Each row has a name. Each question is about the rows just above it. Places in a row count from 0.

[178 126 146 142  94 138 164 178  85 138  77 150 123 147 113  97 142 127
 194 155 115 137 148  95 127 143 117 121 127  97 151 169  86 106 138  92
 185  93 136 129 186 109 138 115 120 104 148 151 141 127 143  88] -> pipoz
[178 127 146 142  94 120 164 178  85 138  77 150 123 147 137  97 121 127
 194 155 115 137 148  95 127 143 117 121 127  97 151 169  86 106 100  92
 185  93 136  84 194 109 123 115 120 155 148 151 155 110 143  88] -> zelan
[178 126 146 142  94 120 164 123  85 138  77 150 123 147 113  97 142 127
 194 155 115 137 148  95 127 143 117 121 127  97 151 169 105 106 100  92
 185  93 136 129 186 109 123 115 120 104 148 151 141 110 143  88] -> zeso
[ 93 123  97 105 134 129 117 139 119 128 116 154 107 115 134 103 195 131
  87 109 123 179 110 132 141 122 135  94 106 138 192 132  88 154 102 131
 139 140 183 134 141 145 147 128  94 141 121 127 137 119 139 130] -> Dat
[134 118 127 131 143 127  83 128 185 187 124 180 101 108 120  87 238 108
  53 115 100 209 134 137 155 123 125 124 108 128 203 118  61 188 107 116
 167 177 164 106 127 162 165  88  94 116 135 120 124  97 153 107] -> Leka
[ 49 130  67 105 123 133 154 153  47  65 108 139 114 122 150 123 149 106
 123 102 146 146  83 128 124 120 147  62 102 149 180 147 119 117  99 148
 108 100 202 165 157 126 127 172  95 169 105 134 151 142 124 156] -> rov
Places of [120] in row zeso:
5 44
At which places does zelan hold [155]?
19 45 48
Every place of [106] in zelan:
33
Places of [138] in row pipoz:
5 9 34 42
Places of [83] in row Leka:
6
Every place of [137] in zelan:
14 21
Every place of [180] in Leka:
11

[ 91 125 125 133 125 145 117 133 133 122]  par
[ 91 125  91  91 136 145  91 133 137 136]  zub
[ 92 120 139 167 143 107 123  88 132  60]  dofi
[117 123 124 167 143 124 123  88 132 123]  ris
Every place of [133] in par:
3 7 8
At which places does par hold [125]?
1 2 4
At which places does dofi hold [167]?
3
Places of [123] in row ris:
1 6 9
Every place of [91] in zub:
0 2 3 6

[110  85  90 117 115 159 179 106 110 118 181 151 176 135 185 147 127 146
 144 142  95 166  66 160 170 179 168 178 133 202 118 161 155 152 123 160
 145]  Dusat
[153 177 177 168 129 123 103 180 156 150  99 109  93 125  96 140 161 136
 128 129 106 134  82 166 146 180 151 168 137 184 117 149 134 146 125 152
 154]  mepek
[ 85  79  61 127  61 151 114 125 124  97 168 117 147 100 164 147 143 114
  62 124 157 106 143 128  86 105  76 119 164 104 114  87  67 114  94  72
 181]  tel
[ 83  83  64 128  59 150 169 129 103  95 168 117 146  99 161 146 145 135
  61 122 158 107 169 132 113 110  76 120 165 104 114  87  65 146  96  74
 184]  kupeg
[170 120 163 105 219 142 144  81 131 164 151 185 180 187 172 128  90 147
 216 166 149 134 169  90 182  92 174 111 109 108 178 166 209 117 177 165
  64]  Romu
[157 182 135 168 135 121  99 181 118 152  95 110  92 135  93 138 160 135
 134 130 103 159  79 166 150 183 156 169 133 186 118 152 140 145 129 158
 149]  vok
[110  85  90 117 115 159 179 106 110 118 181 151 176 135 185 147 127 146
 115 144 171 114 192 115 116  95 106 114 155  97 145 112 114 141  97 100
 149]  niz
[148 137 162 165 126 122 107 181 160 144 102 112  96 123 144 137 163 130
 127 125 110 156 137 171 139 184 148 165 137 144 119 147 130 144 131 155
 156]  dogi
[148 181 162 165 126 122 107 181 160 144 102 112  96 123  93 136 163 130
 127 125 110 156  88 171 139 184 148 165 137  97 124  92  81 146  98  71
 171]  gesi
At which places does niz hold [176]?
12
Places of [144] in row dogi:
9 14 29 33
At which places does vok hold [135]?
2 4 13 17
At which places does tel hold [114]?
6 17 30 33

[204 104 132 204 104 204 204 204] : nevit
[220 131 153 203  97 221 162 142] : rusu
[220 131 153 203 162 203 162 142] : vakub
Places of [220] in row vakub:
0
Every place of [204] in nevit:
0 3 5 6 7
At which places does vakub hold [142]?
7
Places of [131] in row vakub:
1

[107  79 118 182 222 108  81 169 100 154  97 129 103 145 171 164 161 124
 127 136 164  99  99 112 143 141  62 136 110 114 113 118 105  92 138  98
 107  87  79 120  96 164 132 154 150 139] = vuzen
[119  91 139 146 103 139 139  64 113 151 160 135 117 119 126 116  58 139
 139  80  67 128 122 103  71 141 162 104 115  86 103  78 146 103  68 134
 119 193 139 123 126 159 154 139  90 109] = lete
[154 165 145 116  66 165 139  67 131  98 126 113 163 146  74 121  92  85
 138  75  75 141 143 170  88 141 197 101 131  89 127 139 132 154  91 148
 131 189 153 114 125 129 141  92  81 131] = gom
[100 120 107  88 125 102 112 207 140 151 109 146 111 108 104 220 123 212
 112 147 157 109 130 141 152 141  72 176 147 133 142 140  81 119 107 130
 100 105 160  95 140 153 170 137 141 119] = dar
[149 127 112 104 190  99  69 196 122 143  92 104 110  95 161 146 139 149
 117 132 201 125 138 116 192 141  78 179 148 139  95 173 119 139 155 109
 149  54 125 129 135 117 130 109 173 133] = Tur
[119  71 111 175 197  98  84 128 119 127  96 101 136 172 149 153 134 111
 145 119 161 103 122 111 124 141  66 125  99  93  95  67 115  90 109 109
 119 114  91 197  73 166 202 143 117 130] = Paz
Places of [119] in row lete:
0 13 36
Every place of [111] in Paz:
2 17 23
Every place of [131] in gom:
8 28 36 45
Every place of [125] in Tur:
21 38
Places of [154] in row vuzen:
9 43
At which places does Tur hold [119]?
32
Places of [103] in row lete:
4 23 30 33

[169  80  97  31 101  45 133 183 101 163  47 154 125  42 167 148 156 195
 109 203  65 134  87 112 153 160 143 137 161 179 212 191 146 116 148 148
  76 138  93 131  78 148 105  97 191]  Razod
[139  95 103  41  96  49 139 140 118 159  72 152 155  43 165 153 158 192
  99 192  67 134  94 118 133 154 141 136 155 152 197 176 129 122 149 145
  82 138  90 122  79 142 109 155 185]  lim
[186 102  87  38  77  45 159 183 140 163  42 174 135  63 148 175 128 179
  73 194  86 157 104 104  86 152 129 140 162 161 148 148 116 116 132 178
  72 133 129 103 149 182 118 105 166]  kiv
Places of [148] in row Razod:
15 34 35 41
Every place of [152] in lim:
11 29
At which places does lim hold [139]?
0 6

[138 116 194 132 161 195 209  95 112 180 131 174 148 201 193 192 157  48
 107 182 165 138 187 148  57 185 194 133 191 185 145  86 172 174 101 209
 174 156  91  74 182 118 133 130  65 195  52  82 162  89  47 149 118 131
 168 200  90  95 103  80 111 203] : mit
[119  96 184 167  91  93 123 167  70 173 182 150 174 132 114 201 179  56
  44 165  55 181 201 180 177 209 173 128 148 162 190  45 111 201  79  78
  82  74  86 143 135 187 127 210 191  78 159  43 155 125 105 148 178  46
 146  56 158 159  56 101  86  67] : tudip
[207 206 174 174  77  57 149 209  44 113 143 137 121 196 199 192 168 201
  65 130  87 155  81 190  53 125 115 176 205 146  95 184 133  87 133 183
 106  74 142  64 143  56 152  67 142 167  88 184 146 132 200  47 206  96
 158 174  63 150 183  83  81 133] : tuv
[134  93 153  89 208 145  55 100  63  45  55  55 142  73 125 202  98 144
 207 119  67 153  55  89  60 195 168 143 166 212 200  70  61  98 123  62
 153 186  75  92 194  81 120  81 101  93 139 178  60 153 134 153 131 150
 132 119  93 110  83  74 103 134] : Nimot
Every place of [133] in tuv:
32 34 61
Every place of [55] in Nimot:
6 10 11 22
Every place of [56] in tudip:
17 55 58

[213 136 181 197 181]  zoke
[142 128  95 129 178]  leb
[141 137 122 200  94]  tira
[125 140 125  76 140]  Morod
[ 96 140 128  79 120]  suno
[ 77 154 112 137 194]  dibam
[ 87 138 104 121 185]  Ruz
[ 76 140 114  70 139]  piv
[144 127  87 121 184]  Lano
Places of [121] in row Lano:
3
At which places does Morod hold [140]?
1 4
At which places does zoke hold [136]?
1

[151 118 144 116 101 156 101 116 132  97  85  90 133 155] : kav
[100 145  82 111 198  90 108 132  72  71 111 193 109  39] : Lat
[100  69  82 111 198  90 108 149  72 139 177 150  69  99] : Tade
[144 134 173 144 113 126 184  60 105 138 196 141  60 141] : safo
[ 71 133 133 125  59 100 108 156 108  80  46 155 153 108] : Larek
At which places does Larek hold [133]?
1 2
Places of [72] in row Tade:
8
Every place of [60] in safo:
7 12

[169 175 164 172  48  16 171 166 152] = Boril
[ 92 140 129 148 108 172  55 170 166] = zim
[134  56  82 152 146 112  95 170 146] = Duti
[171 171 171 171 107 107 171 107 171] = Mito
[107 121 165 124 119  88 180 188 202] = Vopo
Places of [171] in row Mito:
0 1 2 3 6 8
At which places does Vopo hold [165]?
2
Places of [172] in row Boril:
3
Places of [148] in row zim:
3
At which places does Boril hold [152]?
8
Every place of [166] in zim:
8

